Here are some points, one per row:
vec![0.29, 0.91, -0.63, 0.82, 0.06, 0.12, -1.34, -0.15, 1.33, -0.80,
     -0.63, -0.28, -0.61, 0.51, 0.42, 0.13, 1.19, -0.99, 0.79, 1.06,
     -0.87, -0.25, -0.75, -1.18]
vec![-1.47, -1.85, -0.03, 1.61, 0.72, 0.36, 0.06, 0.58, -0.84, -0.99,
     -1.93, 0.40, -0.77, 1.51, 0.57, -2.07, 0.02, -0.69, 0.15, 0.03,
     0.86, -1.92, -0.05, -1.46]
vec![0.35, -1.19, 0.83, 1.00, 1.42, 1.52, 0.21, -0.20, -0.95, 2.59,
     0.00, 0.77, -1.13, 0.66, -0.35, 1.94, 0.12, 0.88, 0.30, -0.40,
     -0.52, 1.38, 0.13, -1.72]
vec![0.99, 1.15, -0.29, -0.31, 1.13, -0.03, 1.05, 0.20, -2.54, 0.05,
     1.31, 0.46, -0.15, -0.58, -0.17, -0.82, 1.65, 0.96, 0.69, 0.25,
     1.18, -0.77, 0.25, -1.40]
vec![0.74, 1.18, -2.06, 1.58, -0.09, 0.19, 0.91, -0.56, -1.59, 0.69,
     -1.54, 0.00, 2.91, 1.67, 0.54, -0.70, -1.80, 1.14, -0.06, -2.13,
     -2.17, 0.08, 1.03, -0.39]
vec![1.28, -0.52, -0.64, 0.20, -1.47, 0.91, 0.85, -0.12, 0.12, -0.52,
     1.18, 0.03, -0.17, -0.25, -0.27, -0.89, -1.81, 0.52, -0.09, 1.16,
     -0.15, 0.74, -0.39, 1.23]
vec![0.69, 0.28, 1.76, 1.78, -0.30, 1.20, 1.41, -0.66, -0.32, -1.90,
     -0.97, -0.07, -1.24, -0.78, -1.16, -0.34, 1.38, -1.54, 1.52, -1.20,
     -0.43, 1.14, -0.10, 0.15]
vec![0.88, -1.41, -0.67, 1.76, 0.54, 1.03, -0.33, 0.24, -0.12, -1.50,
     -0.60, 0.25, -1.12, -0.40, 0.14, -1.44, 0.26, 0.24, -1.23, 0.41,
     -1.53, 0.81, -0.22, -0.84]
vec![-1.25, -0.52, -0.37, 1.04, -0.49, 1.35, 0.85, -1.82, -0.60, 0.03,
     0.22, -0.69, 0.83, -0.38, -0.86, 0.08, 0.05, 0.43, 0.81, 1.76,
     0.77, -0.89, 2.02, 1.78]
vec![-0.47, -1.88, -0.25, -1.59, 0.84, 0.92, -1.21, 0.76, 0.06, -0.23,
     -0.42, -0.35, -0.46, -0.43, 0.89, 0.11, -0.80, 0.49, 0.61, 0.85,
     0.82, -0.73, -1.16, 0.51]
vec![0.23, -1.15, 0.06, -0.25, 0.98, 0.32, 1.60, -1.41, 0.70, 1.42,
     0.23, 0.13, 0.56, 0.21, 1.42, 1.06, 0.59, -1.40, -1.16, 0.16,
     0.65, 1.19, -1.61, -0.68]
vec![-0.25, 0.77, 0.80, -0.60, 0.63, 0.08, 1.18, -0.47, 0.46, 0.11,
     0.96, 0.40, 0.29, -0.32, -0.45, 0.38, -0.21, -1.48, -0.48, -0.41,
     0.71, -1.00, 0.02, -1.45]
vec![2.27, -1.37, -1.14, -0.86, 1.55, 0.87, -1.05, -0.21, -0.30, -0.07,
     0.39, -0.42, -0.15, -2.23, 1.00, -1.45, -1.28, 0.40, 0.85, -0.30,
     1.95, 0.24, 1.62, 0.31]
vec![-0.60, 1.91, 0.63, -0.18, -0.03, -0.63, 0.37, 0.09, 1.06, 0.18,
     -0.90, -0.79, -1.66, 1.06, 2.95, -1.19, -1.42, 0.44, -1.12, 1.82,
     0.16, -0.15, 0.55, -0.95]
vec![0.45, 1.92, 0.48, 0.63, -0.91, -0.78, 0.30, 0.49, -1.02, -0.33,
     1.25, -0.96, 0.13, 0.21, 2.04, 1.15, 0.28, -0.36, -3.21, 0.62,
     1.92, -1.50, 0.57, -1.11]
vec![0.32, 1.38, -0.65, 0.26, 2.45, -0.48, -1.23, -0.51, 0.35, -2.68,
     0.66, -0.90, 0.50, 0.85, -0.18, 1.15, -1.02, 0.54, 0.17, 1.08,
     -0.78, 0.76, 0.35, 0.85]
vec![1.49, -1.29, 1.55, 0.39, 0.85, -1.53, -0.78, -0.38, -1.22, -0.81,
     0.88, -0.93, -1.07, 0.48, 0.07, 0.86, 1.46, 0.56, -1.54, -0.02,
     -2.03, -1.64, -0.39, 0.73]
vec![-0.46, 1.51, 0.09, -0.89, -0.91, 1.04, 1.07, 1.38, 0.59, -0.05,
     0.86, 0.12, 1.07, 1.31, -1.19, -0.18, -0.74, 0.87, 1.94, 1.00,
     -0.14, -1.30, 0.15, 0.03]
vec![-0.11, 0.24, -1.04, -1.40, 2.20, -2.55, 1.76, -0.48, 0.18, 1.39,
     -1.04, 0.72, 0.58, -0.49, -1.81, -0.06, -0.65, -0.11, 1.01, -0.76,
     -0.67, -1.69, -0.28, 0.47]
vec![-0.41, -0.30, 0.55, -1.96, -1.63, 1.53, 1.20, -0.39, -0.23, -0.23,
     1.34, -1.10, 1.05, 3.18, -0.99, -0.73, -0.91, -1.37, 0.59, -1.86,
     -0.22, -0.23, -0.32, 1.59]
vec![-0.73, -2.22, -0.76, -1.57, -1.02, 0.67, 1.33, 2.21, 0.27, -1.14,
     -0.88, -0.22, 0.59, -0.79, 1.47, 2.10, 0.87, 0.91, -0.15, -1.17,
     -0.75, 0.58, 1.11, 0.31]
vec![1.94, 1.34, -1.99, -0.24, -2.10, 1.27, -1.85, -1.22, -0.08, 0.66,
     -2.53, 0.40, -1.47, 0.13, 0.57, 0.58, 0.34, -1.45, -0.52, 0.08,
     -0.42, -1.04, 0.65, 1.11]
vec![1.19, 1.48, 0.13, 0.11, -0.90, -1.34, 1.07, -1.21, -0.15, -0.66,
     0.31, 0.69, -0.54, -0.57, -0.37, 1.91, 0.30, 0.85, 0.03, 0.21,
     0.36, 0.32, -0.54, 0.29]
vec![0.05, -0.39, 0.36, 0.46, 0.99, -0.61, 0.12, -2.04, 0.64, 0.48,
     0.62, 0.52, -0.88, 0.09, 0.56, 0.59, -0.92, 2.14, -1.29, -0.21,
     2.28, 0.97, -0.41, -0.32]
vec![0.22, 1.21, 0.81, 0.30, 0.22, -0.73, 0.72, 2.33, 0.78, 0.59,
     -0.81, -0.49, -0.93, 1.16, -1.25, 0.86, -0.61, 0.06, 1.11, 1.17,
     1.04, 1.34, -0.06, 1.34]
vec![-0.21, -1.71, -1.83, 1.82, -1.35, -0.17, -1.51, 1.51, -0.42, -0.62,
     0.33, 1.75, 0.16, -0.83, -0.95, 0.49, 0.53, 0.64, -0.61, -0.89,
     -0.15, 1.11, -1.04, -0.12]
vec![-1.76, -0.70, -0.48, 0.47, 0.42, -0.60, -0.87, -0.24, -0.45, 0.82,
     -0.55, -1.44, -1.27, -1.32, -0.16, 2.10, 0.86, 0.68, -0.80, -0.37,
     1.65, 0.19, 0.43, 0.47]
vec![-0.34, 0.74, 0.36, 0.20, 0.04, -0.93, -1.39, 0.11, -0.19, -0.27,
     0.85, -0.67, 1.21, -1.14, 1.40, -0.87, 0.55, -0.83, -0.66, -0.25,
     -0.05, 2.65, 0.57, -0.25]
vec![-1.36, 0.49, -1.05, -1.20, 0.88, 1.80, 0.09, 0.13, 0.72, 1.50,
     0.27, -0.13, 1.72, -0.05, 0.68, -0.29, 1.45, 0.71, -0.24, 0.07,
     0.08, -0.60, -1.37, 1.13]
vec![0.47, -1.40, -0.57, 1.15, 0.12, -0.88, -1.80, 0.77, 0.80, -0.20,
     0.05, 0.11, 1.20, -0.07, -1.28, -0.11, 0.25, -0.03, 1.65, -0.71,
     0.29, 0.61, -0.25, -1.83]
vec![1.71, 0.31, -0.46, -2.35, 1.17, 1.17, -0.51, 0.25, 0.07, -0.17,
     0.04, -0.37, 0.54, -0.51, -0.17, 1.08, 0.07, 0.01, 0.40, 0.71,
     0.03, 1.37, 0.10, -1.39]
vec![1.75, -1.09, 0.06, -2.09, 0.24, -2.26, -0.14, -0.47, 0.82, 0.16,
     0.27, 2.12, 0.76, 0.40, 0.06, 0.51, 0.16, 0.88, 0.88, -0.52,
     -0.08, -0.94, 1.04, -0.13]
vec![-0.32, -0.31, -0.05, -0.31, 0.06, 0.52, 0.84, -0.65, 1.57, -1.56,
     1.34, -0.85, -0.55, 0.83, 2.07, -0.20, -0.30, 1.78, 1.57, -0.11,
     -1.88, -0.57, -1.04, 0.75]
vec![0.05, 2.89, -0.22, 0.17, -1.17, -0.07, -1.32, -1.11, 0.77, 0.44,
     1.09, -1.16, -0.43, -0.12, -1.86, -1.77, 0.28, -0.23, -0.31, -0.92,
     0.20, 0.10, -0.32, 0.15]
vec![0.44, -1.22, 0.83, 0.82, -0.18, -0.63, 0.06, 1.67, 0.71, 1.75,
     1.02, -0.55, 0.35, -0.81, -0.38, -0.05, -0.91, -0.37, 0.51, 0.02,
     -1.24, -0.56, 2.17, 0.91]
vec![-1.23, -0.91, 0.06, 1.34, 0.45, -0.29, -1.11, -0.22, 0.49, -1.53,
     0.04, 3.70, 0.01, 0.58, 0.78, -0.80, 0.18, -0.62, -1.44, 0.61,
     0.08, -0.16, 1.20, 1.12]
vec![-1.23, 0.80, 0.40, -2.04, 0.58, 1.47, 1.16, 0.70, 0.99, -1.35,
     -1.21, -1.10, -0.10, -0.51, -2.63, -0.54, 0.52, 0.79, -2.57, 0.33,
     0.15, 0.21, 1.94, -0.99]
vec![0.73, -0.46, 0.65, 0.02, -0.69, -0.92, 0.74, 0.46, -0.20, 0.49,
     -0.29, -0.74, 0.06, -0.84, 0.01, -0.30, -1.74, 0.54, -0.90, -0.92,
     0.59, -0.79, -2.11, -1.11]
There is one direction along which these points spread out most. Where along it does each point below lie, from 0 to 99? The average is 50, and the first point in the table lies past the average. One standard deviation of the points above along it is 16.
vec![-2.20, 0.58, -1.62, 0.68, -1.32, -0.77, 0.79, -0.44, 0.36, -0.79,
     -0.19, 1.25, -0.15, -1.21, -0.16, -1.48, 0.59, -1.03, 0.92, -1.08,
     -1.42, -0.23, -0.14, -0.05] 46
vec![-0.14, -1.08, 0.49, -0.86, -1.00, -0.94, 0.59, -1.87, -1.21, 0.69,
     0.68, -0.14, -0.39, -1.18, -0.29, -0.42, 0.57, 0.14, -2.32, 2.46,
     -0.46, 0.03, -0.33, -0.64] 61
vec![-0.27, 1.46, 2.93, 0.59, -0.42, -0.38, -1.69, -0.25, 0.03, -0.11,
     -2.35, 0.57, 1.52, -0.40, 0.46, -0.41, 0.49, 0.57, 0.69, -0.75,
     -0.06, -0.41, -0.50, 0.52] 50
vec![-1.02, 1.16, 1.15, 1.18, -1.02, 0.61, -0.20, -0.09, -1.34, 0.01,
     -2.40, -0.09, 0.75, 0.38, 0.14, -1.41, 0.30, -0.63, -0.33, 1.06,
     0.03, 0.11, -1.97, 0.01] 50
vec![-0.07, 1.11, 0.28, 1.23, -0.69, -1.31, 0.29, 0.24, 1.17, 0.68,
     -0.25, -0.43, 1.64, 0.04, 0.07, -0.98, 1.95, -0.44, 0.43, 1.29,
     0.14, -0.23, -0.80, 1.28] 42
vec![1.05, 0.34, 0.24, 0.46, 0.72, 0.69, 1.32, 1.17, 0.43, 0.26,
     0.70, 0.40, 0.15, -0.66, 0.01, 0.12, -0.65, -1.42, -0.44, 0.48,
     0.17, 0.02, 0.83, 1.60] 43
vec![0.33, -0.08, 0.97, -0.84, 0.05, 0.85, -0.96, 0.28, 0.41, 1.56,
     0.96, -0.01, -2.03, -0.65, 0.40, -0.41, 1.41, 1.16, -0.23, -1.10,
     -1.28, -0.08, 0.61, 1.37] 52
vec![-0.16, -0.50, 1.43, 0.16, -1.04, 0.19, -0.60, -2.15, -0.33, 0.06,
     0.59, 0.64, 0.34, -2.58, -0.99, 2.11, -1.33, -0.50, 1.18, -0.98,
     -0.04, -1.83, -0.01, -0.25] 50
vec![-1.72, 0.83, -0.20, -0.22, 1.06, -0.08, 1.07, 1.12, -0.97, 0.57,
     1.14, 1.08, -1.20, 0.66, 0.24, 1.55, 0.20, -1.25, 1.07, -0.39,
     1.13, -0.45, -1.29, -0.27] 46
vec![-2.77, -0.31, 0.79, -1.15, -0.68, 1.05, -0.65, 0.81, 0.52, 1.08,
     0.52, -0.01, -0.84, 0.07, 0.20, 1.10, -0.97, -0.07, 1.20, 0.26,
     -1.52, 1.29, 0.36, -1.30] 44
vec![0.21, -0.90, -1.11, -0.03, -1.27, -2.18, -0.16, -0.21, -1.27, -0.34,
     -1.48, -0.70, 0.29, 1.80, -0.45, -0.73, 0.57, -0.63, 1.66, -0.33,
     0.85, 0.84, 0.86, -0.69] 48
vec![0.68, -0.59, -1.39, -0.36, 1.22, -1.30, -2.14, 0.54, 2.05, 0.92,
     0.36, -1.55, 0.69, 2.17, 0.04, -0.93, 0.18, -1.78, -0.92, -1.37,
     1.40, 1.00, -0.44, -0.82] 55
vec![-0.22, -0.63, 0.83, -0.95, -0.88, 0.70, -0.19, 1.47, -2.14, -0.37,
     0.53, 0.62, -0.57, 0.16, -0.81, -0.40, -1.60, -0.11, -0.13, 0.17,
     -0.64, 0.92, -0.65, 1.35] 44
